[[+0.26,+0.23,+0.60,-0.02,+2.45,+1.78,+6.05],
[-3.89,-0.53,-0.99,-1.29,+1.67,-4.41,-5.31],
[-0.18,+0.71,-0.52,-0.93,+3.11,+2.47,+5.56],
[+1.28,-0.72,+1.85,+2.87,-1.87,+1.00,+4.46],
[-2.84,+3.74,+1.47,-1.42,+1.91,-5.33,+4.83],
[-1.75,+3.79,-3.79,+0.91,+3.60,-5.60,+0.96],
[+0.64,+1.59,+0.99,+4.02,+0.09,+3.54,-5.95],
[-0.86,-2.62,-1.20,-3.24,+1.54,-1.03,-5.51]]
->
[[-3.89,-0.53,-0.99,-1.29,+1.67,-4.41,-5.31],
[+1.28,-0.72,+1.85,+2.87,-1.87,+1.00,+4.46],
[-1.75,+3.79,-3.79,+0.91,+3.60,-5.60,+0.96],
[-0.86,-2.62,-1.20,-3.24,+1.54,-1.03,-5.51]]

[[+0.66,+0.54,-1.32,+2.69,+2.67,+2.44,-7.42,+1.45,-4.19,+2.33,-1.42,-1.68,-1.05,+1.59,-2.00],
[-0.47,-0.49,+0.93,-2.15,-3.33,-2.09,+5.62,-2.21,+2.61,-1.78,+0.00,+0.91,+0.90,-1.12,+0.25]]
->
[[-0.47,-0.49,+0.93,-2.15,-3.33,-2.09,+5.62,-2.21,+2.61,-1.78,+0.00,+0.91,+0.90,-1.12,+0.25]]

[[-3.53,+3.15,-3.69,-0.80,+3.45,-5.02,-6.08,-4.26,+0.95],
[+2.92,+0.48,+2.92,+0.55,-1.53,+0.55,+5.54,+5.69,-5.52],
[-2.30,+3.31,-2.38,+0.29,+4.06,-2.92,-4.90,-3.49,+2.98],
[-2.26,+1.31,-2.38,+0.50,+3.34,-0.54,-5.62,-5.16,+6.33]]
->
[[+2.92,+0.48,+2.92,+0.55,-1.53,+0.55,+5.54,+5.69,-5.52],
[-2.26,+1.31,-2.38,+0.50,+3.34,-0.54,-5.62,-5.16,+6.33]]

[[+2.98,+0.25,+0.06,+3.28,-3.84,+2.22,+3.19,-4.65],
[+3.11,+2.01,+1.79,+3.03,+1.69,+2.68,+2.83,+1.20],
[+2.70,+0.22,+0.12,+2.91,-3.44,+2.06,+2.86,-3.78],
[-4.67,+5.37,+3.03,+3.25,+0.33,+1.59,+1.60,-5.27],
[-5.94,+0.65,-0.30,-3.26,+2.80,-3.00,-4.01,+1.16],
[+4.00,-5.33,-3.29,-2.58,-2.49,-1.44,-1.04,+2.07],
[-5.31,+3.37,+1.56,+0.94,-0.04,-0.11,-0.32,-4.15],
[+4.48,-5.92,-3.65,-2.86,-2.71,-1.59,-1.18,+2.39],
[+2.96,-1.82,-1.50,+2.17,-6.31,+1.30,+2.51,-6.01]]
->
[[+3.11,+2.01,+1.79,+3.03,+1.69,+2.68,+2.83,+1.20],
[-4.67,+5.37,+3.03,+3.25,+0.33,+1.59,+1.60,-5.27],
[+4.00,-5.33,-3.29,-2.58,-2.49,-1.44,-1.04,+2.07],
[+4.48,-5.92,-3.65,-2.86,-2.71,-1.59,-1.18,+2.39]]

[[+3.39,-3.51,-2.19,+1.01,-0.30,-4.89],
[-3.62,+3.58,+0.97,-1.74,-0.69,+5.89],
[-3.75,+4.64,+1.86,-1.34,-0.14,+7.21],
[-3.53,+4.14,+1.77,-1.07,-0.02,+6.44]]
->
[[-3.62,+3.58,+0.97,-1.74,-0.69,+5.89],
[-3.53,+4.14,+1.77,-1.07,-0.02,+6.44]]

[[-1.15,-3.64,+4.26],
[-5.23,+4.87,-0.25],
[+0.87,+0.01,+0.88],
[-2.11,+0.04,+0.34],
[+0.21,+0.62,-6.10],
[-3.60,-3.50,+1.44],
[+0.20,+0.63,-6.10],
[+1.85,+0.81,-0.51],
[-0.18,-0.46,+0.15],
[+0.05,-1.59,+0.95],
[-2.83,-3.44,-0.13],
[-1.56,-0.22,+4.60]]
->
[[-5.23,+4.87,-0.25],
[-2.11,+0.04,+0.34],
[-3.60,-3.50,+1.44],
[+1.85,+0.81,-0.51],
[+0.05,-1.59,+0.95],
[-1.56,-0.22,+4.60]]
